In the data rows, 128 means zero.
Here are some points, each followed by its number:
[114 114 147 136 131 135 135 128 132 122 108 115 148 120 136 131 114 129
 101] 0
[ 88 141 133 158  94  91 119 168  81  55 109  90 148  29 126 200  63 108
  60] 1
[125 128 127 125 133 123 110 115 119  89 159 150 128  94 120 126  98 130
 109] 2
[115 126 147 146 136 131 150 147 124 119 100 103 156 125 133 136 119 126
  87] 3
[182 119 140  63 189 137 166 111 189  94 108 119  97 112 189  62 127 140
  92] 4
[144 140 123 121 129 116 133 136 146 146 147  79 157 131  83 134 165 137
 120] 5
[ 64 152 148 172 128 114 183 193  43 112  71 195 148 163 170 172  84  70
 114] 6
[128 123 115 150 132 113 107 130 117 111 156 130 131 100 111 137 131 131
 100] 7
[153 123  96 144 175 136 156 138 140 120 136 103 136 160 113 105 146 130
 114] 8
[148 131 170  64 149 126 146 107 191 141  75  62 151 113 142 114 139 146
  80] 9
[140 129 127 106 136 136 119  95 137 128 134 167 109 138 142 107 118 137
 154] 10
[156 149 121 114 126 125 124 132 144 129 171  90 147 128  79 119 168 140
 125] 11
[120 114 162 157 143 137 157 158 128 117  91  93 158 125 144 130 120 123
  55] 12
[109  81  90 166 156 131 145 131 124 109 107 108 108 129 148 133 110 140
 135] 13
[156 169 136 111 110  86 122 156 119 150 151 108 140 125 108 134 165 122
 116] 14
[102  61 158 153 123 179 131 124 145 150 105 160 129 146 150 113 135 127
 132] 15
[ 89 136 168 139  99 137 137 152  99 129 111 153 141 123 141 147 110 101
 114] 16
[ 76 142 166 136  76 163  87 109  81  88 172 213 153 105  97 146  78 105
 144] 17
[122 160 173  96 109 136 134 121 132 129 129 115 175 130  95 141 119 130
 116] 18
[127 143 136 120 111 137 142 142 130 140 121 120 129 147 129 130 144 119
 149] 19
[113 145 143 137 132 141 154 149  98 115 133 151 150 153 118 125 123 100
 117] 20
[ 96 104 172 138 112 104 123 133 122 153 112 144 169 100 127 149 124 123
 107] 21
[ 94 131 156 136  96 152 105 119  98 101 149 185 145 116 116 137  94 112
 132] 22
[ 82 118 172 121 107 103  95 104 110 109 116 168 171  65 135 158  63 121
  94] 23
[141 120  96 127 148 133 142 129 138 118 122 118 101 138 146 113 137 133
 145] 24
[148 156  84 147 118 144 112 131 104 110 174 143  92 136 101 135 139 131
 167] 25
[122 233  53 124 115 111 156 152  61  14 189 120 118 122  62 171  76  95
 170] 26
[137 194  84 107 125 100 125 127 117  92 167  95 132 111  79 153 112 135
 140] 27
[ 94 142 150 134  95 140 126 121 114 152 108 152 154 150 122 156 108 126
 156] 28
[ 78 138 181 131  68 161  89 113  85  98 159 203 160 105 111 140  82 103
 131] 29
[152 173  78 145 106 134 119 148 102 104 170 116  86 131  96 149 151 132
 161] 30
[ 96 112 116 109 130 147 114  68 135  77 160 184 133 104 118 115  61 137
 176] 31
[154  80 126 167 168 114 126 133 144 175 106 118 105 141 151 113 161 139
  93] 32
[ 99  87  73 120 151 109  84  60 130 118 203 211 123 120 107 104  78 134
 204] 33
[170 173 156 127 154 117 175 185 112 152  97  99 134 176 142 115 169 108
  78] 34
[119  60  67 168 135 231 111  87 134  80 165 163  35 138 149  87 111 151
 200] 35
[ 41 106 214 158  89 114 104 132  73 128  90 205 206  92 147 170  54  92
  71] 36
[138 106 135 115 138 129 119 105 161 179 112 130 125 148 141 105 156 145
 138] 37
[124 145 168  99 103 160 134 115 141 121 125 117 157 135 112 126 124 132
 128] 38
[176  79 135  86 183 175 130  58 207 146 130 153 123 152 148  42 152 156
 142] 39
[100 122 126 128 125  92 111 114 109 127  95 158 116  91 161 157  84 133
 134] 40
[170 119 120  93 161 150 118  76 164 137 161 146 117 153 118  68 138 144
 154] 41
[140 143  99 142 119 131 120 135 121 114 148 113 106 122 111 140 140 135
 142] 42
[157 104  60 175 155 125 124 127 126 172 129 113  74 199 125 105 192 139
 184] 43
[172 174 117 109  93 152 146 165 143 130 148  58 105 150 107 126 189 132
 145] 44
[180  99 160  73 160  46 111 107 210 239  80  78 134 115 162 113 170 169
  80] 45
New points follow, each followed by the numbers of its two nearest points above by angle, nearest first.
[210 139  82  94 164 177 106  72 147 104 246 171  98 176  69  33 159 128
 196] 41 25
[137 120 114 162 133 110  98 142 117  96 169 117 133  82 103 137 135 134
  70] 7 2
[164 180 132 129 104 169 181 183 119 175 101  98 100 235 140 115 200 108
 176] 19 44
[ 81 143 164 142  80 150 140 140 106 156  93 159 156 159 131 169 108 110
 166] 28 16
[114  97  71 185 158 111 136 150 115  92 117  81 111  99 128 154 122 135
 105] 13 1
[141  46  51 182 180 108 102 116 155  91 112  47  78  62 140 132 133 172
  79] 13 32
[114 139 123 141 139  79 125 144 103 104 104 121 121  75 153 163  97 128
  72] 1 40
[101 157 163 127  76 126 116 157  96 128 124 144 133 111 135 155 123 109
 122] 16 29
[148 110 146 103 126 129 104  91 175 181 120 133 138 131 134 106 152 147
 129] 37 45
[141  95  98 141 149 161 125 107 137 112 152 143  92 137 129  96 136 138
 159] 35 24
[113  95  89 166 157 120 139 145 123  97 107  92 113 108 142 148 116 134
 107] 13 1
[150 149 144 104 110 118 122 137 123 123 144 139 108 105 143 120 134 121
 112] 14 2
[180 172 101 106 134 120 129 142 148 115 201  63 147 133  50 115 188 147
 125] 11 5
[141 121 125 111 139 135 121  95 145 135 130 159 108 137 144 105 126 138
 151] 10 41
[120  93  92 164 146 129 142 148 127 114 108 111  90 127 158 130 137 128
 135] 13 24
[122  94 138 132 124 120 101  93 161 216 110 131 136 163 125 117 176 149
 159] 37 45
[131  82 109 150 151 109 123 124 140 165 104 139 106 139 161 110 149 124
 133] 32 37
[133  71 146 117 140 126  98  76 184 247 102 159 124 176 155  78 185 159
 155] 37 39
[ 86 156 142 155  82  84 121 186  70  46 103  78 148  15 129 215  62 106
  51] 1 23
[122  98  75 176 159 109 136 155 119 108 107  86  97 109 143 148 138 134
 111] 13 24
[ 94 158 144 103 137 124 168 127  99  79  93 169 141 126 159 136  70  93
 142] 6 16
[124  99  76 122 165 116 104  78 129 131 182 182 135 139 110 100 109 129
 180] 33 31
[ 58 179 136 149 117 122 188 204  42  59  61 162 134 132 173 188  69  72
 123] 6 16
[134 132 128 109 138 124 127  93 130 138 115 184 114 146 151 110 115 131
 158] 10 33
[146 158 145 124 105 156 152 154 115 151 123 128 117 182 132 117 161 110
 149] 19 44
[135 151 125 114 121 176 173 148 121 129 104 138  93 195 161 104 149 108
 188] 19 24
[125  80  62 176 187 101 130 133 141 102 105  57 111  90 129 144 128 153
  83] 13 32
[224 157  90  75 167 149 123  95 159 126 230 147  89 178  91  34 179 126
 181] 41 39
[ 50 152 141 180  72  85 138 208  30   0  95  89 152   0 136 241   7  76
  25] 1 23
[110  97 107 175 145 127 147 144 110 146 131 150 145 162 117 124 142 118
 146] 43 13
[201  30 104 218 217 123 132 134 166 237  93 114  57 213 159  76 232 155
 100] 32 43
[154  88 123 161 161 118 127 127 147 183 106 114 105 154 140 115 169 140
 111] 32 37
[101 148 168  97 104  74 130 144 131 184  85 125 169 124 146 171 116 129
 119] 21 28
[ 89  69  87 181 167 124 141 120 108  87 117 161 107 111 162 130  71 129
 141] 13 40
[121 136 117 142 134 115 137 143 112 123 121 130 127 128 126 148 121 125
 127] 6 1
[145 184 170  72  98 130 158 154 121 132 103 141  91 149 182 113 134 104
 148] 19 34
[ 92 123 169 121 109 105  99 110 115 123 107 155 159  76 140 156  76 124
  94] 23 36
[116 136 122 136 133 116 120 122 112  98 135 149 121 101 133 141  95 129
 112] 2 1
[ 92  68  50 209 180  95 149 168 114  83  72  42 107  86 146 182 118 139
  82] 13 1
[149  98 126 133 135 143  87  87 132  87 187 170 113  73 120  90 103 134
  97] 2 31
[ 64 204 178 145  86 137 176 185  52 134 125 150 234 193  64 177 107  69
 131] 20 16
[169 138 111 103 144 150 120 102 139 121 183 148 111 153 105  80 143 128
 162] 41 10
[124 144 127 123 126 112 137 150 127 110 117  87 127 102 122 154 125 135
 106] 1 3
[133  84  99 176 140 108  66 112 128  89 169 124 120  47 110 136 120 155
  60] 7 2
[ 80  61  91 187 165 129 142 121 105  94 103 161 107 112 172 133  66 129
 138] 13 40
[139 126  89 130 148 142 148 131 136 117 122 113 102 150 139 113 139 133
 156] 24 43
[ 91 110 164 114 108 100  86  94 126 119 115 151 162  59 137 155  67 135
  93] 23 36
[116  80  80 179 158 112 124 143 126  91 111  78 103  83 135 149 119 142
  92] 13 1
[109 130 168 125 104  90 125 147 128 165 110 113 170 103 119 154 143 127
 105] 21 18
[135  90 139 124 138 123 104  96 165 196 119 144 126 146 141  98 162 150
 136] 37 39
[131  85  77 164 160 110 125 137 145 104 110  68  91  88 141 143 137 147
  94] 13 32
[104  84 163 144 114 169 130 127 142 134 111 149 132 125 149 121 127 125
 121] 15 0
[150 151 119  99 135 131 116  95 122 103 149 187  94 136 142 109 110 131
 164] 10 31
[118 106  77 122 154 122 105  84 127 115 193 191 122 137 104 104  99 127
 192] 33 31
[ 93  74  93 174 158 123 136 122 111 100 107 142 111 110 158 138  80 136
 136] 13 40
[ 86  59  85 187 172 106 143 124 111  94  98 141 118 101 170 140  68 135
 115] 13 40
[133 139  86 133 150 140 164 149 123 116 107 108 102 163 142 124 144 124
 165] 24 43
[ 89 136 146 148  89 147 128 128 109 137 108 164 144 145 126 160 103 115
 159] 28 16
